In the rows, 128 means zero.
One turn moves every row onto another: examples first, then more rows asked
Z830: [ 95 143 144 138 116 117 132  94 142 148  93 137 136  99 101 116 115 129
 140 124 115 108 141 126 136 168 155 131 125 124 115]
Z468: [106 136 140 162 147 150 118 130 121 144 108 136 137  92 112 117 118 114
 135 158  73 114 129 149 138 152 101 136 111 134 124]
Z822: [ 80 102 127 147 131 113 129 102 135 132 131 134 128 149 162 134 141 106
 112 104  79 117 141 147 123 138 113 133  96 137 102]
Z77: [106 143 141 169 152 140 125 121 112 148 116 134 135 101 121 126 108 114
 121 164  78 121 141 146 147 161  94 151 122 132 126]
Z80: [117 107 120 133 143 111 129 117 158 113 139 147 110 135 163 145 148 104
 129  97 115 123 134 137 116 163 125 159 127 146 113]
Z952: [109 135 131 116 124 116 135  98 121 138 103 145 108 106 125 172 113 108
 114 124 147 141 126 137 170 116 143 140 122 126 129]
Z580: [116 163 120 137  87 116 136 110 160 169 122 131 141 137 145 139 122 124
 120 131 127 130 146 145 134 156 144 152 125 159 123]
Z479: [108 136 138 172 149 140 120 125 128 149 119 142 123  96 111 121 107 120
 135 164  80 122 135 137 143 154  94 145 119 141 124]
Z745: [119 123 146 160 123 145 135 122 174 151 129 141 105 133 116 117 131 115
 138 111 114 115  93 160 125 160 125 148 122 137 135]
Z835: [102 135 148 167 144 148 119 115 126 153 100 136 127  95 116 109 116 118
 128 161  76 116 139 141 146 157  99 149 118 129 129]
Z233: [122 110 121 125 138 121 127 113 157 104 128 143 108 127 164 140 154  94
 131 102 101 119 142 133 125 146 122 153 121 146 108]
Z384: [ 87 100 126 154 134 113 133 110 137 130 126 128 120 154 167 134 131 113
 113 108  85 120 145 146 120 129 124 120 109 131 109]
Z225: [110 141 121 112 109 107 133 106 125 138  98 137 112 101 126 175 126 102
 128 129 145 143 117 143 161 121 136 133 113 126 137]
Z948: [126 159 159 140 110 136 164 122 146 147  77 112 118 133 132 112 133 112
 134 127 109 109 114 133 131 149 126 130 126 105 116]
Z454: [134 132 145 139 159 144 141 129 125 123 108 119 126 100 143 117 128 132
 127 158 114 141 143 134 155 156  98 149 139 125 145]
Z681: [107 152 132 164 107 121 144 128 154 146 103 138 116 129 140 133 138 110
 107 134 131 129 117 152 134 124 152 101 120 151 137]
Z983: [124 108 118 141 130 113 113 102 161 120 137 151 107 127 163 142 148 100
 127 100 112 119 139 123 130 160 122 159 131 141 117]
Z478: [ 84 104 137 158 139 120 130 102 145 133 131 136 122 161 163 136 141 108
 109 107  83 115 142 156 121 134 123 139 115 139 109]
Z633: [140 138 150 124 154 146 128 120 120 135 110 112 136 108 146 109 126 135
 134 151 116 131 140 116 153 153 104 159 120 123 140]
Z710: [115 124 123 116 117 117 126 111 131 145  89 144 104 106 126 176 123 103
 131 126 137 147 116 140 165 110 130 147 123 121 139]
Z199: [126 111 118 138 131 121 129 115 167 119 135 150 116 126 166 141 143  87
 134  96 108 121 149 136 120 159 125 157 123 140 108]
Z861: [109 124 127 123 117 110 134 101 128 142  94 140 116  96 120 166 118  95
 128 121 139 144 112 144 171 115 142 136 119 123 133]
Z679: [ 87 151 132 135  92 149 136 114 135 163  95 122 118 118 137 183 119  99
 122 125 114 133 121 165 154 132 107 150 117 120 103]
Z227: [135 135 144 133 155 133 133 136 123 136 101 112 124  97 136 105 127 132
 130 155 113 132 134 124 147 160 103 158 131 118 140]
Z840: [ 93 147 129 132  90 142 129 100 133 166  96 107 113 119 144 181 114 101
 136 124 113 131 116 149 156 131 111 155 109 118 113]
Z234: [132 135 150 139 161 139 137 131 131 141 109 106 135 110 144 105 129 131
 129 155 121 142 143 129 159 146  98 155 129 122 135]
Z211: [ 81 146 128 137  99 135 114 104 125 170  95 119 118 118 140 182 121 100
 128 126 118 136 122 155 158 124 111 157 105 114 118]
Z585: [ 88  95 127 158 129 111 125 116 142 139 124 125 122 155 162 133 144 109
 107 108  78 120 133 157 127 127 116 127 120 127 108]
Z255: [104 124 150 144 138 112 119 106 152 154 139 101 126 151 122 111 125 140
 128 119 118 113 130 155 140 145 156 159 119 133 129]
Z888: [ 91 153 133 132  85 140 128  96 132 166  93 124 121 124 138 179 124  95
 127 130 114 131 128 159 158 123 111 145 103 124 120]

Z225 moves to Z478
Z861 moves to Z384
Now find these:
Z580 moves to Z745
Z211 moves to Z233
Z952 moves to Z585

One turn moves every row onto another: examples first, then more rows asked
Z970: [135 141 154 101 124 145 142 137 131 124 139 125 150 117  99 133 147  95
 144 135 143 140 139]
Z257: [141 133 155 102 119 148 136 132 126 126 134 122 144 110  98 131 146  97
 148 124 137 127 151]
Z65: [118 124 138 154 140  97 110 131 152 121 125 140 140 139 125 125 114 129
 111 116 142 103 121]
Z577: [111 131 120 133 132 126 127  98  97 132 125 135 120 127 146 125 146 153
 159 152 123 132 136]
Z171: [145 130 150 111 123 160 157 139 127 106 132 133 133 119 138 130 154  90
 124 115 144 115 136]
Z803: [151 125 162 116 115 150 142 150 143 110 130 138 132 122 119 124 152  93
 120 114 147 117 141]
Z763: [137 129 134 137 124 104 102 121 125 136 120 131 123 136 104 126 130 167
 146 144 128 123 142]
Z978: [122 121 127 133 155 120 113 101 117 146 127 142 159 125 128 135 141 154
 124 124 116 119 126]
Z465: [107 134 147 104 136 120 106 129 134 150 132 108 125 149  94 147 121 139
 138 133 134 148 157]
Z2: [110 143 126 149 116 102 130 129 129 102 126 122  99 142 136 118 113 135
 150 146 150 107 125]
Z769: [160 138 137 100 119 143 144 143 108 126 132 119 138 121 120 142 147  95
 143 128 142 131 144]
Z210: [ 76 126 118 140 156 125 121 120 131 132 119 125 108 151 159 138 114 132
 106 125 139 122 130]
Z797: [106 111 136 113 147 132 108 118 115 166 126 122 145 138 135 152 136 123
 119 114 126 154 156]
Z394: [152 131 144 104 114 151 141 133 110 128 129 118 138 111 117 138 150  94
 148 122 138 125 153]
Z332: [ 80 137 140 128 142 150 146 131 131 112 121 145  95 143 142 109 151 147
 117 139 123 131 134]
Z113: [146 120 149 112 117 146 130 140 123 135 130 138 146 115 126 131 157  85
 138 127 144 147 149]
Z688: [115 140 132 116 159 143 145 140 122 118 118 135 120 149 129 131 141 156
  89 110 118 102 121]
Z345: [116 139 129 152 109  98 119 116 127 111 128 135 114 130 128 116 126 137
 156 148 146 106 129]
Z221: [132 146 154 120 131 151 161 149 135  99 118 114 102 154 118 121 142 119
 117 122 142 103 128]
Z960: [142 121 151 109 118 150 134 133 124 132 131 131 147 106 115 129 152  89
 144 119 138 133 154]
Z933: [ 92 135 117 140 139 117 118 131 130 128 116 114  88 159 148 137 106 143
 118 133 145 121 139]
Z130: [108 136 116 146 134 114 133  96 107 120 132 138 141 121 156 127 136 125
 139 130 135 100 113]
Z791: [113 124 170 134 138 153 145 143 156 113 119 137 118 145 121 110 151 107
 104 116 139 121 131]
Z430: [ 89 133 138 115 146 123 110 131 134 150 126 116 118 155 109 148 109 148
 123 125 136 146 156]
Z872: [131 123 132 154 130  94 104 118 135 128 124 146 148 127 125 128 127 130
 122 121 139  94 122]
Z311: [102 128 115 149 143 118 136 108 113 117 127 136 134 131 172 128 126 119
 126 120 137 106 113]
Z998: [112 136 121 101 132 136 128 117  91 145 127  99 113 145 139 155 127 132
 147 135 132 146 156]
Z215: [ 95 140 119 111 142 132 126 125 104 146 123 107 103 155 137 155 113 147
 132 127 136 141 153]
Z265: [129 123 137 136 128 132 120 160 132 122 107 143  88 153 138 116 140 156
 103 125 129 121 147]
Z784: [135 120 146 133 129 159 152 147 123 115 112 131 104 145 159 119 156 103
 108 112 140 115 136]
Z558: [ 90 131 124 138 154 114 113 131 145 134 118 122 112 160 132 141 103 143
 101 120 141 115 131]
Z179: [ 91 117 125 121 152 134 112 125 117 161 122 124 124 150 145 154 120 136
 113 112 132 147 154]
Z79: [141 137 159 111 110 154 154 144 136 101 132 131 119 125 122 122 151  96
 135 127 148 120 143]

Z970 moves to Z769
Z221 moves to Z784
Z872 moves to Z345
Now find these:
Z998 moves to Z797
Z79 moves to Z171
Z763 moves to Z577
Z179 moves to Z430
Z933 moves to Z210
Z394 moves to Z960
Z265 moves to Z332
Z311 moves to Z65

One turn moves every row onto another: examples first, then more rows asked
Z3: [124 113 113 135 117 126  96 123 131 120 153 129 126  98 103 133 128]
Z648: [130 111 111 144 130 145 108 126 138 124 142 146 119  92 103 136 126]
Z591: [156 132 118 151 130 110 132 100 144 128 122 128  93 137 153 121 128]
Z720: [162 137 143 148 124 123 156 109 141 130 105 133 123 133 152 101 122]
Z945: [133 117 134 150 140 137 113 144 120 123 104 158 150 140  98 134 135]
Z963: [119 113 112 123 123 132  97 122 138 124 143 142 125 104 104 147 122]
Z114: [121 131 144  93 137 135 132 135 129 126 152 134 146 105 130 117 136]
Z762: [130 130 146 111 128 133 133 126 127 124 161 128 159  98 131 110 130]
Z115: [109 140 118 120 150 115 141 118 111 104 132 118 135 151 103 139 139]
Z562: [105 144 125 122 147 120 144 118 114 112 153 114 133 149 101 123 127]
Z529: [128 127 131 157 147 129 116 141 119 125  99 149 139 146  91 121 141]
Z524: [149 130 136 151 119 132 126 114 142 140 103 129 114 128 163  97 126]
Z607: [136 117 141 150 140 135 112 147 117 116 116 153 138 135  89 134 126]
Z711: [152 132 136 143 123 130 124 110 145 143 105 129 117 125 164  97 119]
Z645: [155 138 143 148 119 129 123 119 145 136 104 128 117 126 161 100 125]
Z377: [152 134 138 145 127 123 156 102 142 134  98 136 121 135 151  98 119]
Z874: [107 146 126 137 142 122 148 118 114 101 140 121 127 147  97 138 144]
Z182: [116 142 156 111 115 127 131 132 120 117 144 127 156 104 118 109 142]
Z366: [124 110 113 127 129 143 103 122 134 118 144 135 122  95 106 146 122]
Z192: [136 145 109 144 119 117 144 105 141 127 121 127 101 125 159 108 113]
Z324: [155 129 140 146 121 122 155 105 141 134 106 131 120 134 154  98 124]
Z39: [139 149 113 146 115 121 144 104 146 122 123 121  96 120 152 111 117]
Z693: [112 144 128 123 149 116 136 130 108 101 135 122 128 151  94 131 131]
Z586: [112 137 152 102 120 135 129 131 127 124 141 138 162 108 126 121 131]
Z69: [161 133 144 144 125 127 148 100 138 129 103 132 117 137 152 101 122]
Z618: [124 106 118 132 129 132 100 122 131 126 143 145 113 101  94 134 128]
Z6: [114 147 121 122 149 106 143 120 112 109 145 115 137 152 112 123 141]
Z272: [133 117 137 143 138 137 114 139 126 127 109 153 155 149  95 139 127]
Z337: [102 145 122 118 143 120 143 116 120 108 141 126 135 152 104 142 130]
Z223: [134 121 135 149 139 125 123 142 116 127 114 154 148 153  87 118 129]
Z642: [140 114 142 160 139 138 114 136 122 124 119 144 150 143  93 132 135]
Z864: [107 147 120 115 156 128 145 135 120 113 140 122 133 157 112 126 133]
Z280: [148 131 113 154 131 113 133 100 141 136 120 138  95 135 155 121 123]
Z519: [117 135 156 112 123 140 125 138 123 130 158 138 151 104 126 110 132]
Z637: [129 109 127 125 127 136 102 130 128 115 152 137 123  93 102 137 119]
Z372: [124 137 147 107 124 133 133 134 119 118 149 133 168 108 130 118 131]
Z701: [152 133 115 151 123 114 130 102 138 131 124 135  93 138 158 121 125]
Z865: [122 139 156 106 129 127 131 136 116 112 156 128 155 111 120 115 127]
Z423: [136 139 110 149 112 122 146 107 143 125 121 125  99 125 160 107 118]
Z815: [147 127 115 154 125 113 135 104 140 132 119 132  95 141 159 120 130]
Z788: [153 136 142 142 118 132 126 110 140 136 103 126 115 128 159  96 119]
Z418: [142 148 112 146 112 119 145 103 139 123 123 131  96 128 156 110 114]
Z750: [131 118 118 143 148 136 124 146 129 124 107 152 142 150  91 125 121]
Z999: [134 102 110 122 131 135 111 132 140 130 141 154 123  98 101 132 123]

Z874 moves to Z642
Z607 moves to Z637
Now find these:
Z618 moves to Z519
Z115 moves to Z945
Z762 moves to Z6
Z645 moves to Z39
Z377 moves to Z280
Z864 moves to Z750
Z272 moves to Z963
Z324 moves to Z815
Z418 moves to Z69

One turn moves every row onto another: examples first, then more rows asked
Z890: [125 106  90 127 157 152 125 115 178 103 131 119 118 146 155 136 120 141
 120 107 100]
Z907: [117  92 120 129 152 125 144 143 127 114 102 132 130 121 147  70 129 137
  95 150 118]
Z909: [129 121 123 132 140 153 115 138 137 107 148 109 119 152 179 109 104 107
 150 124 111]
Z347: [133  75 104 127 128 155 121 131 137 101 135 150 122 112 112 103 135 165
 129 156 125]
Z477: [124 105  90 123 169 147 141 142 178 110 146 114 115 146 145 136 125 131
 128 110 101]
Z487: [134 118  95 107 144 133 119 128 138 118 138 148 120 169 155 134 125 116
 152 124 110]
Z511: [133  96  93 134 130 121 102 134 119 120 143 120 129 116 142  89 137 138
 101 173 131]
Z60: [159 112  99 147 146 150 127 151 157 104 136  98 129 145 168 141 129 140
 148 148  95]
Z256: [160 101 108 137 156 146 143 159 148  94 138 108 119 143 179 132 143 131
 154 146 108]
Z485: [101  89 108 127 139 129 134 159 116 126 125 133 134 120 139  80 132 142
  96 134 112]
Z736: [140  78 123 122 127 158 117 130 148 119 137 142 126 108 126  97 151 164
 124 158 112]
Z89: [135 124 125 134 126 143 124 138 144 101 132 111 117 135 184 129 122 107
 153 134  95]
Z165: [135  99 109 118 130 136 139 146 120 118 117 123 136 116 126  89 129 140
  80 131 132]
Z629: [145 134 116 120 132 133 118 152 143 105 131 107 109 151 163 120  99 132
 154 116 101]
Z155: [116  88 115 147 146 122 162 127 134 104 117 112 111 115 127  91 115 152
 124 150 134]
Z772: [142 120 111 103 133 134 128 139 167 102 157 133 125 174 150 126 121 117
 139 128 114]
Z712: [126  92  96 119 132 134 105 137 135 106 133 144 117 103 152  87 135 150
 106 174 130]
Z159: [129 109 107 110 149 120 128 122 166 118 142 145 115 146 163 140 124 107
 141 116 108]
Z816: [137  83 132 148 150 145 157 129 124 112 123 116 115 118 123  85 114 149
 115 148 126]
Z204: [130  91 117 132 133 122 106 158 117  94 144 130 129 113 137 103 130 157
  96 157 141]

Z772 moves to Z204
Z155 moves to Z890
Now find these:
Z909 moves to Z485
Z159 moves to Z712
Z60 moves to Z816

